In the data rows, 50 means zero.
Some points, one per row:
array([26, 65, 31, 20, 68, 58, 33, 77, 39, 35, 38, 59, 29, 66, 40, 13, 25, 63, 39, 32, 60, 80, 31,
       45])
array([71, 64, 39, 41, 72, 39, 67, 61, 34, 39, 85, 41, 39, 48, 82, 72, 54, 21, 72, 40, 57, 33, 61,
       60])
array([72, 74, 40, 45, 23, 68, 19, 20, 51, 56, 33, 62, 45, 33, 26, 57, 57, 42, 34, 40, 58, 42, 35,
       70])
array([72, 63, 45, 47, 64, 76, 28, 69, 32, 18, 34, 53, 70, 67, 34, 44, 51, 40, 36, 30, 25, 21, 24,
       46])
array([41, 30, 51, 65, 55, 55, 55, 61, 36, 49, 55, 26, 37, 55, 77, 71, 23, 55, 26, 75, 59, 34, 54,
       68])
array([64, 19, 44, 15, 59, 44, 65, 60, 35, 55, 75, 53, 52, 52, 40, 63, 68, 33, 35, 53, 72, 29, 63,
       63])
array([51, 26, 69, 58, 18, 65, 21, 19, 74, 10, 55, 68, 31, 54, 75, 15, 50, 54, 33, 24, 48, 47, 76,
       63])
array([73, 69, 87, 50, 39, 31, 43, 39, 73, 53, 28, 15, 30, 57, 50, 43, 34, 30, 60, 67, 23, 71, 26,
       25])
array([50, 66, 42, 22, 58, 41, 37, 29, 39, 46, 79, 59, 62, 30, 45, 18, 42, 29, 45, 63, 36, 42, 79,
       36])
array([33, 65, 61, 22, 27, 71, 26, 46, 36, 65, 39, 65, 79, 45, 66, 69, 58, 43, 32, 44, 44, 37, 36,
       49])
array([63, 32, 62, 38, 69, 67, 23, 75, 69, 32, 38, 66, 50, 73, 81, 30, 61, 30, 69, 65, 37, 29, 23,
       27])
array([63, 73, 39, 64, 24, 29, 75, 37, 41, 58, 35, 52, 44, 43, 30, 63, 69, 57, 34, 68, 38, 31, 34,
       55])
array([43, 59, 31, 64, 65, 32, 29, 64, 38, 30, 45, 67, 34, 70, 68, 57, 30, 74, 47, 27, 72, 80, 54,
       61])
array([69, 22, 83, 65, 70, 50, 33, 54, 35, 42, 49, 69, 80, 60, 33, 61, 42, 29, 72, 26, 56, 77, 79,
       20])
array([61, 72, 44, 70, 21, 46, 47, 27, 50, 60, 36, 51, 35, 38, 31, 59, 65, 26, 36, 30, 43, 33, 59,
       67])
array([37, 27, 86, 33, 54, 37, 67, 38, 45, 54, 42, 40, 44, 70, 37, 63, 57, 31, 43, 33, 76, 75, 41,
       23])
array([47, 52, 36, 68, 70, 70, 61, 46, 59, 63, 86, 53, 78, 47, 66, 37, 19, 35, 77, 26, 74, 80, 37,
       68])
array([33, 65, 50, 43, 48, 72, 59, 44, 49, 12, 59, 60, 30, 66, 49, 27, 44, 27, 25, 54, 75, 57, 31,
       29])
array([67, 49, 38, 23, 64, 32, 73, 60, 47, 17, 34, 48, 41, 73, 53, 62, 42, 72, 54, 29, 45, 67, 45,
       62])
array([24, 71, 33, 32, 69, 61, 52, 78, 36, 58, 51, 65, 28, 47, 51, 25, 30, 69, 33, 20, 65, 75, 33,
       50])
array([26, 64, 47, 33, 72, 41, 56, 78, 42, 50, 85, 41, 26, 19, 38, 57, 55, 74, 64, 70, 45, 78, 33,
       21])
array([24, 58, 44, 66, 69, 31, 28, 65, 56, 18, 45, 64, 29, 62, 34, 16, 52, 75, 30, 29, 42, 65, 52,
       57])
array([73, 59, 38, 66, 18, 40, 67, 30, 34, 66, 37, 51, 44, 39, 44, 68, 67, 54, 42, 77, 45, 24, 34,
       64])
array([31, 57, 45, 67, 69, 33, 33, 73, 59, 17, 42, 58, 37, 65, 52, 22, 63, 54, 29, 25, 39, 58, 49,
       68])
array([54, 66, 45, 73, 21, 49, 66, 20, 34, 66, 39, 51, 32, 45, 33, 61, 67, 38, 36, 49, 27, 26, 73,
       66])
array([42, 69, 31, 66, 69, 59, 71, 78, 40, 67, 69, 60, 39, 45, 74, 46, 59, 75, 34, 69, 56, 65, 71,
       70])
array([27, 33, 71, 70, 25, 45, 25, 75, 84, 60, 63, 9, 43, 33, 49, 62, 43, 47, 75, 25, 66, 38, 31,
       45])
array([56, 52, 42, 66, 66, 59, 69, 75, 48, 33, 50, 29, 45, 62, 81, 63, 26, 71, 51, 68, 30, 35, 26,
       68])
array([39, 17, 39, 61, 59, 51, 65, 56, 53, 63, 34, 60, 36, 65, 31, 22, 58, 60, 33, 52, 59, 76, 68,
       58])
array([30, 20, 56, 59, 44, 35, 49, 58, 35, 62, 50, 29, 37, 44, 72, 59, 23, 30, 32, 64, 71, 45, 75,
       68])
array([51, 67, 39, 35, 67, 27, 72, 75, 46, 53, 84, 63, 50, 35, 72, 20, 63, 63, 74, 26, 57, 70, 73,
       38])
array([77, 38, 39, 29, 70, 40, 68, 51, 66, 36, 82, 41, 21, 49, 31, 65, 58, 61, 43, 25, 38, 43, 62,
       57])
array([72, 24, 39, 38, 62, 42, 66, 62, 80, 30, 85, 46, 34, 58, 33, 48, 43, 76, 27, 29, 25, 40, 52,
       63])
array([45, 74, 42, 63, 48, 59, 68, 49, 44, 17, 70, 68, 35, 62, 33, 25, 39, 57, 38, 32, 74, 65, 28,
       24])
array([40, 42, 59, 59, 60, 69, 39, 30, 35, 66, 34, 63, 79, 40, 58, 33, 66, 70, 54, 73, 47, 34, 54,
       46])
array([71, 28, 71, 35, 30, 64, 62, 76, 67, 56, 36, 49, 32, 37, 70, 67, 37, 59, 70, 57, 73, 43, 81,
       64])
Here are 34 more points, each followed by its number:
array([71, 49, 52, 60, 15, 41, 76, 33, 39, 63, 56, 41, 21, 36, 53, 69, 62, 60, 25, 59, 62, 20, 43,
       68]) 0
array([48, 72, 37, 60, 70, 52, 73, 68, 40, 60, 77, 64, 35, 40, 77, 32, 62, 79, 50, 53, 47, 63, 79,
       56]) 1
array([62, 35, 61, 53, 30, 40, 66, 69, 51, 54, 45, 38, 29, 34, 60, 63, 26, 40, 67, 42, 72, 53, 82,
       56]) 2
array([61, 24, 40, 37, 45, 58, 66, 72, 82, 28, 36, 32, 27, 70, 27, 34, 48, 79, 80, 42, 25, 46, 30,
       68]) 3
array([25, 72, 55, 32, 35, 69, 54, 33, 37, 58, 39, 64, 68, 56, 67, 63, 59, 54, 30, 57, 73, 37, 29,
       54]) 4
array([68, 71, 36, 67, 14, 33, 72, 44, 39, 65, 36, 58, 58, 38, 41, 69, 68, 33, 33, 69, 43, 29, 42,
       61]) 5
array([44, 47, 51, 49, 70, 53, 27, 67, 58, 20, 43, 66, 55, 65, 76, 21, 62, 32, 50, 40, 36, 39, 32,
       51]) 6
array([23, 41, 36, 69, 62, 57, 28, 59, 58, 46, 65, 34, 40, 27, 57, 68, 34, 67, 31, 70, 64, 42, 69,
       64]) 7
array([69, 71, 43, 61, 25, 32, 70, 53, 53, 64, 34, 45, 68, 42, 32, 71, 70, 53, 37, 71, 22, 27, 56,
       57]) 8
array([29, 71, 87, 24, 61, 32, 18, 48, 76, 43, 80, 15, 67, 38, 66, 35, 12, 58, 71, 27, 60, 62, 54,
       23]) 9
array([54, 20, 82, 39, 63, 38, 67, 42, 40, 52, 55, 55, 51, 70, 35, 65, 58, 28, 55, 31, 59, 77, 31,
       12]) 10
array([27, 69, 62, 46, 43, 78, 72, 35, 38, 66, 40, 65, 68, 67, 63, 69, 57, 64, 25, 62, 48, 50, 33,
       64]) 11
array([69, 52, 39, 61, 18, 44, 45, 26, 34, 66, 36, 66, 46, 33, 52, 67, 65, 28, 57, 46, 21, 27, 74,
       51]) 12
array([74, 55, 37, 41, 32, 47, 28, 22, 38, 59, 36, 61, 65, 42, 56, 63, 66, 29, 55, 27, 29, 30, 69,
       57]) 13
array([23, 52, 39, 67, 60, 48, 45, 70, 63, 64, 68, 36, 77, 24, 48, 59, 40, 42, 45, 58, 68, 52, 42,
       70]) 14
array([19, 56, 31, 72, 46, 80, 28, 20, 60, 54, 39, 65, 63, 58, 39, 66, 16, 56, 69, 53, 24, 62, 23,
       62]) 15
array([53, 66, 39, 62, 18, 36, 73, 32, 31, 67, 37, 45, 34, 41, 35, 63, 68, 47, 33, 64, 17, 27, 55,
       69]) 16
array([60, 53, 43, 66, 22, 30, 67, 68, 54, 60, 33, 44, 78, 44, 30, 67, 62, 27, 55, 68, 64, 31, 78,
       27]) 17
array([24, 71, 50, 20, 64, 63, 42, 43, 45, 60, 77, 57, 41, 25, 44, 60, 52, 43, 76, 68, 64, 61, 56,
       65]) 18
array([63, 23, 61, 31, 72, 23, 72, 75, 87, 65, 41, 14, 75, 60, 29, 61, 69, 29, 79, 65, 22, 63, 32,
       34]) 19
array([47, 71, 46, 22, 22, 58, 39, 45, 30, 65, 37, 67, 70, 36, 52, 69, 62, 21, 31, 20, 24, 27, 73,
       43]) 20
array([26, 64, 65, 63, 69, 76, 28, 29, 36, 68, 39, 60, 66, 71, 55, 21, 67, 72, 33, 78, 46, 53, 29,
       44]) 21
array([65, 41, 46, 27, 44, 62, 70, 26, 43, 67, 29, 60, 77, 39, 64, 62, 60, 57, 63, 69, 71, 29, 58,
       31]) 22
array([74, 59, 49, 64, 22, 32, 64, 65, 42, 60, 34, 36, 72, 40, 36, 64, 69, 33, 48, 73, 66, 21, 77,
       46]) 23
array([19, 52, 31, 70, 55, 80, 23, 25, 62, 60, 51, 59, 72, 74, 42, 72, 18, 44, 81, 44, 25, 61, 32,
       61]) 24
array([57, 30, 67, 40, 63, 46, 43, 65, 57, 38, 34, 66, 46, 66, 70, 41, 68, 32, 70, 75, 66, 39, 57,
       19]) 25
array([33, 21, 67, 40, 30, 75, 20, 73, 66, 35, 33, 62, 38, 51, 79, 56, 39, 53, 60, 69, 62, 45, 72,
       62]) 26
array([36, 70, 59, 42, 53, 73, 73, 34, 39, 59, 46, 66, 43, 72, 68, 64, 56, 69, 32, 72, 23, 58, 50,
       65]) 27
array([27, 42, 33, 68, 60, 36, 70, 75, 65, 60, 74, 35, 77, 15, 42, 55, 47, 41, 51, 40, 55, 58, 32,
       64]) 28
array([38, 55, 37, 58, 67, 38, 29, 75, 36, 42, 36, 66, 39, 71, 76, 72, 31, 70, 45, 33, 74, 76, 48,
       63]) 29
array([77, 43, 36, 30, 63, 31, 70, 43, 47, 32, 74, 43, 21, 31, 48, 72, 62, 51, 62, 26, 57, 41, 65,
       62]) 30
array([61, 72, 31, 36, 21, 50, 59, 33, 37, 65, 33, 59, 60, 30, 44, 70, 58, 26, 40, 43, 29, 35, 68,
       59]) 31
array([28, 59, 62, 65, 65, 70, 27, 29, 43, 66, 35, 64, 75, 58, 60, 33, 68, 78, 31, 75, 23, 41, 29,
       45]) 32
array([38, 74, 61, 24, 16, 66, 22, 48, 28, 59, 30, 67, 76, 33, 65, 64, 54, 35, 28, 32, 23, 34, 58,
       35]) 33
Which three of these numbered points are nearest to each point below, ignoring the 3 directions in which the first points spread most? Their numbers follow each, nearest first.
array([24, 72, 46, 21, 70, 35, 23, 66, 46, 47, 84, 44, 31, 23, 40, 62, 64, 47, 81, 67, 55, 68, 47,
       62]) > 18 16 14
array([29, 27, 69, 54, 40, 30, 50, 52, 48, 58, 52, 43, 28, 27, 65, 66, 28, 34, 46, 61, 67, 50, 74,
       67]) > 2 16 0
array([31, 23, 37, 71, 26, 71, 66, 44, 46, 24, 42, 12, 26, 66, 82, 27, 38, 53, 57, 19, 70, 67, 80,
       47]) > 2 0 16
array([61, 40, 39, 54, 46, 62, 75, 62, 86, 22, 34, 23, 41, 60, 34, 25, 52, 78, 60, 28, 49, 47, 23,
       63]) > 3 0 8
array([51, 62, 73, 41, 62, 23, 34, 29, 28, 65, 47, 64, 72, 29, 26, 21, 41, 48, 28, 74, 44, 58, 80,
       18]) > 1 16 8
array([47, 38, 43, 29, 64, 29, 61, 51, 29, 46, 63, 61, 45, 46, 31, 27, 41, 33, 79, 32, 27, 30, 77,
       45]) > 12 16 13
array([35, 15, 51, 54, 69, 47, 20, 40, 60, 57, 62, 51, 66, 30, 46, 43, 67, 35, 65, 26, 63, 71, 75,
       13]) > 12 13 31
array([24, 71, 59, 25, 62, 69, 68, 42, 37, 65, 59, 57, 38, 43, 48, 59, 56, 59, 68, 64, 75, 62, 70,
       67]) > 18 4 11
array([77, 63, 32, 74, 19, 40, 66, 33, 34, 67, 37, 63, 50, 40, 48, 71, 64, 46, 55, 67, 35, 28, 45,
       57]) > 5 12 16
array([59, 24, 82, 56, 56, 30, 46, 62, 87, 60, 34, 9, 76, 66, 39, 33, 60, 34, 83, 72, 17, 60, 63,
       16]) > 19 8 16
array([51, 43, 79, 46, 54, 72, 26, 50, 35, 38, 43, 50, 28, 72, 31, 22, 12, 68, 83, 50, 73, 75, 73,
       13]) > 2 16 0
array([42, 24, 39, 58, 71, 54, 31, 56, 60, 36, 55, 33, 30, 43, 62, 72, 31, 76, 34, 45, 73, 54, 74,
       63]) > 7 29 26
array([63, 48, 58, 40, 53, 67, 66, 25, 45, 68, 29, 58, 80, 34, 58, 55, 67, 66, 50, 76, 65, 33, 77,
       38]) > 22 1 25
array([41, 51, 87, 21, 37, 31, 50, 38, 62, 59, 39, 16, 28, 60, 49, 50, 38, 34, 56, 57, 36, 80, 35,
       35]) > 16 0 10
array([57, 21, 52, 64, 46, 48, 60, 77, 67, 49, 60, 45, 29, 74, 26, 45, 47, 69, 70, 53, 32, 34, 37,
       68]) > 3 16 8
array([63, 23, 75, 58, 67, 36, 41, 42, 36, 55, 59, 65, 56, 63, 33, 71, 53, 26, 65, 18, 26, 73, 40,
       19]) > 10 16 12
array([37, 38, 47, 56, 70, 60, 70, 20, 54, 67, 50, 52, 80, 51, 45, 35, 70, 47, 59, 35, 70, 78, 41,
       32]) > 22 10 5
array([36, 68, 45, 66, 35, 82, 46, 27, 59, 50, 38, 67, 56, 53, 33, 57, 33, 58, 51, 68, 52, 57, 34,
       71]) > 15 24 11
